128 stands for zero in the data rows.
Here is a table of points, one per row:
[141 189  80 103 146  69 134  88 103 114 153 134 127 142 142 121 151 191
  92 118 219 111 178 151 144 174 195 191 138 117 143  61 144 149 127 135
 156 152 151  83 157 149 118 129  66 161 166 109]
[121  85 140 121 165 112 124  95 103  59  75 122 101 123 162 153 179 159
 132 152 153 105  95 194 128  89 118 167 156 114 114 201 180 110 142 142
 122 102 180 134 115  95 170 137 119 161 119 175]
[105 169  94 137 123 188 160 121 174 122 126 117 103 115 136 154 154  88
 130 120 122 128 162 145 222 102 112 141  98  88 119 109 139 126  97  76
  74 107 113 139 117 113  85 112 195  99 124  73]
[169  65  93  34 114 114 133 149 102 138 140 216  51 175 157  83 111 156
 131 126 104  86 112 140 146 164 117  76  49  90 128  47 157 114 166 137
  88 113 152 125 206 153 183  99 115 114 103 175]
[110 116 141 173 165  76 154 142 129  70 135 124 142 206 110 171 123 135
 162 153  66 129 158  68 164 125 105 120 145 125 128  89 131 127 161 118
 111 141 138 149  88 108  83 164 125 110  76 100]
[ 80 137 106 104 139 121 105 169 191 158 186 121 162 104 115 164 169  91
  93 151  92  79 111 135 117  88  66  76 116 151 175 128 159  88 111 180
 111 146 178 152 152 129 111 117  65 171 158  92]
[110 143 154  60 155 140  89 128  85 101 134  98 103  74 107 129  83 125
 148 136 121 156 135 133  83 112  96 131 132  66  91 106  99  83  82  74
 154 164 109 140  90 109  70 114 109 131  78 115]
[194 147 136 119 112 136 115 103  40 144 183 120  53 137 143 194 168 124
 137 159  75 153 182 154 142 173 103 128 120 150 155 147  94 120 144 146
  48 162 122 137 136 148 142 164 100 111 158 167]
[152  88 154 137 104  96 115 126 170  86 119 121 118 142 154  75 126 123
 117 125 157 142 155 146 151  52  94 110 107 162 128 117  84 145 129 104
 163 130  86 123 143  76 110 138  92  81 203 154]
[ 88 111 167 118 157 206  55 105 165  97 125 173 117  85 115 135 158 137
 143  57 173 111 139 122  69 131  92 165 119 162 179 133 123 194 185 173
 144 149 114 102 118 164 112 145 176 112 131  95]
[119 138 152  93  83 144 121 110 122 191  71 177 173 157 160 116  82  77
  81  86  95 126 171  67 130  86 128 164 132 143 134 151 166 119  98 138
 137 152 133 111  67  88 132 122 147 116 151 117]
[ 83 109  93 102 117 131 177  91 175 148 178 171 103 105  96 170  82 180
 141 108 132 141 142 140 142 149 119 134 167 114  88 161 112  95 149 161
 209  98 110 175 169 117 117 121 114 105 107 153]
[141 185 195 140 114  83 179 166 138 138 162  99 126 169 153 142 159 105
 135  83 172 126  91  69 107 119 135 159 117 138 140 119 161  92 153  75
 221 118  82  98 181 126 140 142 178 163 166 182]
[157 139 110 161 146 177 133  99 103  81  87  81 126  79  69 145  79 103
  79 126 111 140 131 109  86 136 142  74 139 124 167 123 186  94 134  78
 134  56 117 139 172 161 127 135  98  88 151 142]
[188  91 100 158 192 131 114 116 110 169 149 142 175 137 171 141 109 159
 140 172  99 111 119 136  77 122 145  85 128 126  99 123 127  84 105  98
 164 125  78 138 130 167  95 102 189 159 144  54]
[123 123 144 150 103 135 186 133  76 110 147 199 105 128 142 123 141  82
 142  73 158 160  55 159 119 152 124  83 169 173  74  88  65 135 115 119
 112 142 129 168  91 123 189 107 122 149 132  85]
[151  87 115 142  75  90 144  93 167 143  92 108 141 140  51 139 159 109
  81 146 178 148  94 100 100 142 121 141  66  98 150 178 103 143 122  80
 157 155 157 121 112 170 147 137 105 129 112  72]
[137 138 103 155  89 131  83 169 117 162 105 135 165  85 163 167  87 148
 210 159 136  87  87 107 140 168 113 155 167  57 176 103 102 104 153 119
 135 105 149 162 114  65 162 150 113 124 153 121]
[160 134  84 112  90 138 127 183 106  72 131 109  99 134 101  81 135 129
 115  91  95  63 128 107 128 111 182 118 150 123 133 157  68 150  75 204
 132 122 130  99 179  92 128 137 127 140 131 112]
[ 96 111  71 146 174 122 149 164 161 128 144  84 140 110 155 110  94 163
 127 135 105 205  80 134 134 144 128 154 113 171 201  98 148 152 109 131
 122 135  91  91  87 137 150 141 182 127  95 127]
[ 37 107  80 149 133 139  74 129  65 167 111 126  84 192  97 118 118  90
 182 165 128 146 117 173 160 187 163 108 144 124 119 148 152 116 129 156
 118 158 139  52 136 167 121 114 122 144 181 162]
[106 110 142  87  98 167 121  91 124 126 147  75 237 175 114 138 123 145
 103 121 138 153 102 145 176 127 149 129 155 159  77  95  82 141 144 127
  62  72 143 118 138 146 129 152 134 152 120 155]
[138 166 183 111 130 110 167 161 143 131  70  90 135  98  97  67 124 152
 148 151 121 143 192 123 119 185  76 113 128 158 145 137 150 148 146 131
 108  95 124 134  91 100  75  76 174 217 115 105]
[161 131 125 157 164  91  81 120 150 119 146 139 182 123 136  84 142  63
 189  96 123 170 140 176 105 123 163 147  86 140 106 142 153 117 127 166
 125 113 121 155 133  76 159 119  97  82 129 109]
[172 120 124 187 111 169 134 180 175 149 133 149 146 142 162 140  98 113
  33 139 179 136 173 150  86 134 143 101 171 110 122 131 149 164 127 134
 120 181 103 135  87 112 139 157  95 135  70 177]
[113 191 103 106  88 127 141 138 118 108 103 155 138 119 138 145 182 130
 149 197 145  83 136  78 121  77 118 145 178 137  80 150 110 185 165 125
 108 144  82  93 153 188 174  50 127  71 106 159]
[178 153 134 145 154 145 136 135 117 164 144 124 157 111 133  99  74 126
 175 138 133 124  95 118 176  81 124 138  82 119 112 218 128 168 126 138
 139 132 200 149  86 210  88 138 107 131 111 139]
[ 82 128 211 184 156 110 124  72 138 180  96 148  99 112  93  90 140 164
  77 132 100 147 111 121 112 111 128 150 104 128 137  85  85 121  30 155
  96 104 143 151 140 134 121 138 176 137  91 181]
[101 101 181 120 113 114 138 133 146 136 122  56 105  93 140 119 160 149
 121  99  80 104 122 113 130 149 214 110 135 146  94 166 154 130 162  92
 143 140 139 140 123  90 134 154 143  90 129 103]
Along one direction, these points spread out more than along any other. Take the direction at right angles to it along which they spread out most. Go by this last direction. Where along it does each point below lie, from 0 to 99? 50 is the average, and the first point above lies past it. One standard deviation of the points above along it is 16.
[ 37 107  80 149 133 139  74 129  65 167 111 126  84 192  97 118 118  90
 182 165 128 146 117 173 160 187 163 108 144 124 119 148 152 116 129 156
 118 158 139  52 136 167 121 114 122 144 181 162] 34
[188  91 100 158 192 131 114 116 110 169 149 142 175 137 171 141 109 159
 140 172  99 111 119 136  77 122 145  85 128 126  99 123 127  84 105  98
 164 125  78 138 130 167  95 102 189 159 144  54] 32
[113 191 103 106  88 127 141 138 118 108 103 155 138 119 138 145 182 130
 149 197 145  83 136  78 121  77 118 145 178 137  80 150 110 185 165 125
 108 144  82  93 153 188 174  50 127  71 106 159] 72
[151  87 115 142  75  90 144  93 167 143  92 108 141 140  51 139 159 109
  81 146 178 148  94 100 100 142 121 141  66  98 150 178 103 143 122  80
 157 155 157 121 112 170 147 137 105 129 112  72] 64
[ 96 111  71 146 174 122 149 164 161 128 144  84 140 110 155 110  94 163
 127 135 105 205  80 134 134 144 128 154 113 171 201  98 148 152 109 131
 122 135  91  91  87 137 150 141 182 127  95 127] 40
[106 110 142  87  98 167 121  91 124 126 147  75 237 175 114 138 123 145
 103 121 138 153 102 145 176 127 149 129 155 159  77  95  82 141 144 127
  62  72 143 118 138 146 129 152 134 152 120 155] 46
[110 116 141 173 165  76 154 142 129  70 135 124 142 206 110 171 123 135
 162 153  66 129 158  68 164 125 105 120 145 125 128  89 131 127 161 118
 111 141 138 149  88 108  83 164 125 110  76 100] 32
